A single turn carries every row of the set below to another of its rows. Some are shown first; where does it send the rows asked next?
q_977: [-13  -5   4  -9  -3  23  -5 -12  -8   2  28  -4  -7   0]
q_892: [  4 -15   4  -4   2   6   1  -7 -13  -4  -7   8 -27 -11]
q_979: [ 14   3 -10   5  -1  -1   6  -2  -5   3  -5   9 -26   4]
q_459: [17 -3  4 -9 -2 27  1  2  4  8  9  6 -9 -3]
q_523: [-12  -6  -2  -4   3  11 -10   3 -17   2   1 -11  25   3]
q_437: [-15   5   5  -8  -9 -28  -5   7  -2   9   6 -14   3  -2]
q_719: [-24   0   3 -10   0 -23  -3   0 -16   2   6 -13   6  -5]
q_515: [-20  -3  10 -12  -7 -24  -7   4  -7   6   5 -14   3  -8]
q_108: [-10  -2  -5  -7   1 -13  10 -12   5  -6  -9 -18  11   6]
q_870: [12 -2 -3 -6  7 30  6 -3 -7  4 10  6 -4  0]
q_559: [-18   7  -2  -5  -2 -26   0   4 -11   6   8 -13   6   2]
q_477: [ 12  -8   5 -10   3  30   1  -1  -4   5   9   5  -7  -6]
q_647: [  7  -1  -4  -1  -3  -9  10   9 -13   8  -9  -5 -30   8]
q_218: [ -8  -8   6 -12  -5 -12   5 -10  12  -4 -11 -18   7  -2]
q_978: [ -8 -13  12 -10  -7   8 -18   7  -5   5  -2 -12  20  -7]
q_809: [ -7  -5  12 -12 -12  19  -9  -5   5   8  27  -5 -12  -3]
q_871: [  5  -5  -8   2   7   5   7  -9 -18  -4  -5   9 -24   0]
q_877: [ -7   7  -6  -3  -3  19   1 -10  -6   7  30  -5  -7  11]
q_147: [ -4  -1  -1  -9  -5 -14   8  -8  14  -2  -9 -19   8   4]
q_486: [  5 -10   7  -7  -6  -8   5   9 -10   7 -11  -7 -32  -1]
q_291: [ -3 -16   6  -8   1  -3   7   3 -22   1 -11  -5 -30  -4]
q_642: [ -2   7  -9   1  -3   4  -8   9  -6   9   1 -11  23  12]
q_173: [-10  -3   7  -6  -8 -23  -2   8 -13  -4   9   8   9 -13]
q_226: [ 14  -7   3  -1  -6   0   0   1   0   3  -7   8 -31  -5]
q_427: [  0  -5  -5  -2   5  -4  12   2 -25   1  -8  -5 -27   6]
q_599: [ -1  -4   4   0  -3  30   7   6 -20   0  16 -21  -8  -3]
q_967: [-13  -9   3 -11   1 -10   8 -14   3  -7  -9 -18  10   0]
q_460: [ 10   2   6   1 -14  23   4  14  -2   8  15 -21 -12   0]
q_847: [  4  -8  12  -4 -10  26   2  10  -9   3  14 -21 -12  -8]
q_838: [ -7   5   1  -3  -8 -25   1   9 -11  -2  10   7   9  -8]
q_358: [-10   2   2  -3  -5 -23   0   8 -16  -4  10   8  11 -10]
q_605: [ -1   6   1  -6 -13  14  -5  -2   9  12  29  -5 -11   8]
q_499: [  7   6  -3   5  -6  24   9   9 -13   5  18 -20  -8   5]
q_508: [  2  -1   5  -5 -12   2 -15  15   7  12  -1 -13  18   4]
q_229: [ -6   2   6  -4 -10 -25  -2  11  -8  -2   9   7   9 -11]
q_529: [17  3 -3 -5  2 27  5  0  1  8  9  5 -7  2]

q_499 -> q_460
q_226 -> q_892
q_147 -> q_218
Now these:
q_477 -> q_870
q_838 -> q_229
q_977 -> q_877
q_427 -> q_647
q_978 -> q_523
q_515 -> q_719

A single turn carries every row of the set below to another of its rows. Some are shown first; where does it send the rows asked next?
q_270: [  0  -4 -27  -1   9  -4  15  -3  17   0   0  -3 -12  -9   2   4   6  16
  -1  -1  -9  -9  13   8   5  16  -5  -8  35  -2]
q_835: [-13   2 -10  -2   9   8  11  10  -5   0  19  -9   0   3 -25  -2   8  -1
  -9 -12   8  -1   1  -1  12 -10   2   3  -9  11]
q_689: [ 19   1 -13  -5  -8  17  -8  -2   5  -4 -10 -12 -14 -17  11  12   2 -10
   8   0 -15   6  -2   2   3   9  12 -16  13  21]
q_312: [  6   1  25  -9   6   7  -4   2  22  -6 -20  -8  -2   2   6  29 -11   0
  -5 -16   0   0  -8   0 -16   9   5   2  -1  -9]
q_484: [ -3  10  -9  10  16 -13 -12  -5  14   0 -27 -12  -5  10  -3  -2  -2 -12
  -3  19  -3   5  -9   6  15  -6   5  11  19  -1]
q_249: [ -9   5   7  -8   3   1  16   6   8  -7  -4   0   0 -10   1  25 -10  14
 -18  -9   6 -11  12  -8  -5  16  -6   4   7 -19]
q_92: [  4 -20  -1  -4  -2 -12  24   9  16   5 -18  -9  14   2  -8  -3  -4 -30
  11   8 -10   3   3   9   7  -4   7 -11  10   4]
q_505: [-14  14 -18  17  -9  -6   0  -8  -4   0 -10   2  12   0   5   0   1  -2
   0  13   3   1   9  -5  13  -4  23  17   2  -1]
q_24: [ -7  18  -7   5  -2  -2 -10 -18   3   2 -16   3   0  18  -5   0  -3  -1
  -7  28   2  -3   0 -20 -10   5  -1  -2   7  -6]
q_700: [ -3 -12  -2   1   4  -5  29   4  -1  -3 -19  12   4 -15   0 -15   4  -8
  11  13 -13  -8   6 -13   8   2  19 -15   0  -6]
q_874: [  0   5   0  -8  12  13   8  -4   6   3  25 -17  13   9 -23   7   5   0
  -8  -9   1  -3 -10  -1   9   0  -6  -1   2  18]
q_622: [ -2   0   7  -1  20  11  -7  -5   6  10   7   5 -12   6 -14  -5  15  12
  -6  -1   4 -12 -12 -12  -9  -2   4 -11 -10  17]
q_162: [ -5 -10  -1  -4   1   3  -5  12   2   0 -21  -1  -8 -28   9  28  -1  -3
  -9   2   9 -24   4   0  -2   3   4  -2   8   2]
q_798: [  5  20   3   6   9   1  -5 -24   5  -2  -1 -12  23   7  -2  12 -11  -2
  -5  17 -13  10 -11  -7  13   7  17   8  13  -4]
q_570: [ -3   6   4 -12   0  -4   4   5  14 -13 -14 -15   1  -9   9  25  -1 -15
   9 -26  -2 -19  -6   0  14   4  -4   6  13   0]
q_875: [ 13   0   1 -10  -4  17  33   4  11   6 -21   1   6   0  -8  -9  -8   0
  -7  20  -7   7   9 -14  -1  16   2 -13  -1   5]
q_649: [  3 -14  -6   8  -5   1   3  -1  12   2   3  -1 -10  -2   0  15  -8   3
  -5  -1  -7  23  17  15 -23   6  19 -11   4  -5]
q_917: [ -3 -13   5   3  32  -4 -10   2  12   9   5  -2 -10   0 -15   0  14   2
  -3  -4   0 -11 -15   8   4 -13   7  -6   2  16]
q_781: [ 15  -8  11  -4  11   2  27  -9  32  11 -17  -1  21   7   0  -6  -1   4
   9   5 -14   0  -4   3   1  14  14  -8  14   5]
q_461: [ -2   8  -6  -9   2  -4   9  -9  12 -23  -4  -4 -17  11   0  -4   1  -3
  16 -23 -21   7   1  -9  -5  13   2 -15  11 -12]

q_835 -> q_917
q_270 -> q_689
q_505 -> q_484
Now these:
q_875 -> q_700
q_162 -> q_570

A single turn carries every row of the set below to another of its rows. Some are shown first; where does it send the rows asked next?
q_410: [ 11 -15  12   6   7  -9  -6  -6  -4  -4 -26   6   1  -3 -16]
q_568: [  5 -11   8   8   3  -6   1  -9  10  -6 -24  17   2  -1 -29]
q_788: [-12  -5 -16  -5  32   2   7  -2  -4  16 -15  12 -12  -8 -20]
q_450: [ -9  -3   6  -3 -13   6  17  14  -2 -15   6  15  -5  16  -7]
q_907: [-16   9 -14 -18   4 -12 -13 -11  18  -3  -4  13   3   7 -10]
q_445: [-10   9 -13 -18   5 -17  -9 -12   2  -2  -5  -1  -3   5   7]
q_999: [-11   4 -11 -21   8 -14 -17  -7   4  -3  -5   3  -1   5   4]
q_217: [ 12 -11   9   9   3 -12   6  -8  -6  -3 -23   1  -2  -4 -13]
q_751: [ -9  -7   6  -6  -8   9   7  16   0 -15   7  19  -4  15  -9]
q_656: [  9 -16  11   6   7  -6  -6  -6   5  -6 -24  11   1  -2 -22]
q_165: [ -7  -7   8  -5  -9   6  11  15  -5 -14   5  11  -6  16  -1]
q_346: [-12  -4 -18  -4  32   0   9  -4  -7  18 -14   7 -12  -7 -18]
q_474: [-17  13 -16 -14   1 -16  -2 -14  14  -2  -5   7   1   7  -8]
q_932: [-21 -12   8  -3  22  10  -7  13  13  -5   1   4 -25  15 -19]
q_17: [-13  -4 -17  -2  30   1  12  -5  -6  17 -14  11 -13  -7 -20]
q_129: [-14   4 -12 -22   7 -10 -19  -7  12  -6  -6  11   2   6  -5]
q_221: [-12  -4 -17  -4  31   1  10  -5  -4  18 -14  12 -12  -6 -22]
q_483: [ -8  -5   7  -3 -13   7  16  14  -6 -14   6  12  -6  15  -3]
q_303: [ -7  -9   9  -7  -8   8   7  17  -5 -14   3  15  -7  16  -3]
q_746: [-17 -12  10  -3  23   6  -3  13   0  -3   2  -6 -27  13  -6]
q_322: [-11  -5   6  -5 -10   9  12  13   1 -14   6  18  -4  16  -9]
q_931: [-13  -4 -17  -4  32   2   7  -3  -3  17 -14  13 -10  -7 -24]
q_105: [-20   4   1   7  11  -2  22   3   4  -1   4 -10 -26  16 -12]
q_715: [-12  14 -15 -15   0 -18  -3 -14   5   0  -4   0  -1   6   0]
q_268: [-26   4   0   5   9   3  19   3  15  -2   2   2 -24  16 -23]
q_638: [  9  -7   5  12  -1 -12  11 -12  -1  -1 -25   4  -1  -2 -20]
q_936: [-24  -3   2   1  13  10   5   9  19  -4   2   8 -23  17 -28]
q_819: [-17  -5   8   1  17   0  12   8  -6  -2   3 -13 -28  14  -3]
q_98: [  5  -7   3  12   0  -9   9 -13   8  -3 -24  11   3  -1 -26]
q_573: [-11  -5 -16  -6  33   0   6  -2  -7  18 -15   9 -12  -7 -19]

q_715 -> q_445
q_322 -> q_450
q_98 -> q_638
Now these:
q_932 -> q_936

